[-12  18 -17 -28  43 -37   2] --> -28

[-11  11  47 -37  28] --> -37

[[-16 -36 -15 -15]
 [  0 -42  -2 -12]] --> -15

[[36  4 14 49]
 [20  4 14 56]] --> 49

[-51  -5 -22  39  -6] --> 39

[-29 -30  -7  32  55] --> 32

[46 -2 11 -6 -9 18] --> -6

[-15   5   0  -8 -48 -14] --> -8

[-15 -18 -55  -7] --> -7
---
[[ -8 -40  23 -43]
 [  0  33  -4   8]
 [ 33   6 -30  48]]
-30

[[-53 -14 -26  12  19   9]
 [ 25  27 -23  24  12   5]
 [ 27  30 -24  20   9   5]]
9

[[ -9   4   7 -52]
 [-43  -4 -37  46]
 [-11   4 -29  -9]]
-29

[[ -7   0  -4 -17  -7 -21]
 [-20  33   1   8   5 -31]
 [ 16  18 -20  -3  -8 -47]]
-8

[[ 38   0   7 -36  27 -15  15]
 [-40  -4  16  -7 -21  -9 -22]
 [-46  -7  33 -10 -32   3 -15]]
3

[[ -2  -3  -1   7  -1]
 [ -3  20 -15  28 -15]
 [-15 -43 -20  -6 -20]]
-6
---
[59 62 15 64 98 87 66] yields 59
[ 64  57 206  34] yields 64
[49 86  5 22 50 83 14] yields 49
[2041 6146 5131 6624 9180] yields 2041
[ 170 -774  644 -974 -940  -78] yields 170
[-243 -693 -290  787] yields -243
[ 41  18 -30 -21  10   7] yields 41
[779 520 588 118 622 725] yields 779
---
[[ 49 -15 -14  43  -8  -9]
 [ 17  -2 -46  37  28  -5]] -9, 17

[[ 23   7  25 -19]
 [ 32 -15 -21  46]] -19, 32

[ 14   0 -49 -10  -1  33 -16] -16, 14

[-42 -18 -27  10] 10, -42

[[ 17 -23 -39  14  20 -36]
 [ 11  -6 -18 -46   0  12]
 [ 15   0  38  -4  -4 -19]] -36, 15

[[ 44  -1 -24 -20 -32]
 [ 20  32  33 -27  14]] -32, 20
---
[19, 44, 5, 15, 24] ==> 15
[[-5, -35, 52, 8], [8, 40, 18, -36], [7, 26, 44, -38]] ==> 52
[[26, 46, -25, 16, 9, -34, -15], [12, 20, -15, -2, 11, -30, -24]] ==> -34
[[-30, -47, 11, 41], [-52, -50, -11, -6], [-46, -54, -12, -16]] ==> 11
[[55, 19, -17, 3, -34], [-39, -5, -28, -2, -18], [30, -11, -17, 20, -11]] ==> 3
[[-4, -20, 46, -44, -32, -27, -8], [-4, -21, 24, -29, -31, -16, -22]] ==> -27
[29, 7, 1, -44] ==> 1
[[12, 17, 10, -3, 6, 4], [-16, -21, 42, 23, 35, 41]] ==> 6
[[-19, -2, 32, -9, 21, 6, -1], [-25, 24, -16, 7, 19, -46, -3], [2, 13, 17, -15, 1, 22, -3]] ==> 6
[43, 24, 6, 4] ==> 6
---
array([-40,  26, -35, -41]) gives 26

array([[-31,  -7,  34,   6,  13,  49],
       [ 19,  22, -19, -48,   3, -16],
       [ 13,  27, -13, -30, -10, -18]]) gives -7

array([[-20,  10, -10,  19,  -8],
       [ -9,  -2, -51,   9,  13],
       [-15,  13,  -7,   8, -21]]) gives 10

array([[-29,  32, -13,   1,  20,  10],
       [-34, -15,  41, -35,  37,  40],
       [ 11, -30, -26,  18, -41,  -9]]) gives 32

array([ 40, -46,  30, -24, -38]) gives -46

array([-17, -40, -19, -44, -21,   4,  -7]) gives -40

array([[ -5,  -2,  11, -21,  17,  12],
       [ 44,  11,  35,  -9, -27, -28],
       [-13,  -7,  24, -35,  -8, -18]]) gives -2
---
[-24 -33 -26  -2 -39 -58 -29] -> -26

[-13 -15  26   7   5 -44  54] -> 7

[[ -4   0   0   1   1]
 [-27   4  -1   6  24]
 [ 55  -4   1 -12 -48]] -> 6

[[ -2  40  -1  10 -16  43]
 [ 10  31   5   9   3   8]
 [ -8  19  -8  -9  -8  52]] -> 40

[20 50  8 17] -> 17

[[ -2   5 -10  39  33  -5]
 [ 20 -23  -5 -13 -29  32]
 [-19  13 -43   1 -25  10]] -> 32

[ 57  53 -24 -54  13 -36] -> 13

[[-34  32  51 -11]
 [-13  19  -6   4]
 [-14  18  13   0]] -> 19

[25 49 12 -6] -> 12
---
[ 25 -14 -58 -26   0] 25
[-35 -43  -5  -9 -18   8  14] -35
[ 24  25  34  46 -40 -42  42] 24
[  1 -18  -7  32  -3  -3  44] 1
[-35  53  -9  38] -35
[-35  -3  -1 -57  12 -11 -14] -35
[-10 -10  27  32 -46] -10
[-4 -2 55 -5  2] -4
[-47  15 -38 -35  12  -9] -47
---
array([[203,  67, 544,  21,  79, 827],
       [220, 213, 453, 262, 688, 621]]) --> 544

array([8336, 4890, 1801, 6607]) --> 1801

array([7, 1, 6, 7]) --> 6

array([593, 272, 719,  69, 836]) --> 719

array([[2, 6, 4, 4, 7, 6, 7],
       [4, 3, 4, 4, 3, 6, 7],
       [2, 3, 4, 4, 7, 6, 7]]) --> 4

array([96, 70, 97, 84, 23]) --> 97

array([[171, 114,  89,  84, 206],
       [220,  77,  39,  14, 145]]) --> 89

array([3, 9, 4, 4, 2, 1]) --> 4
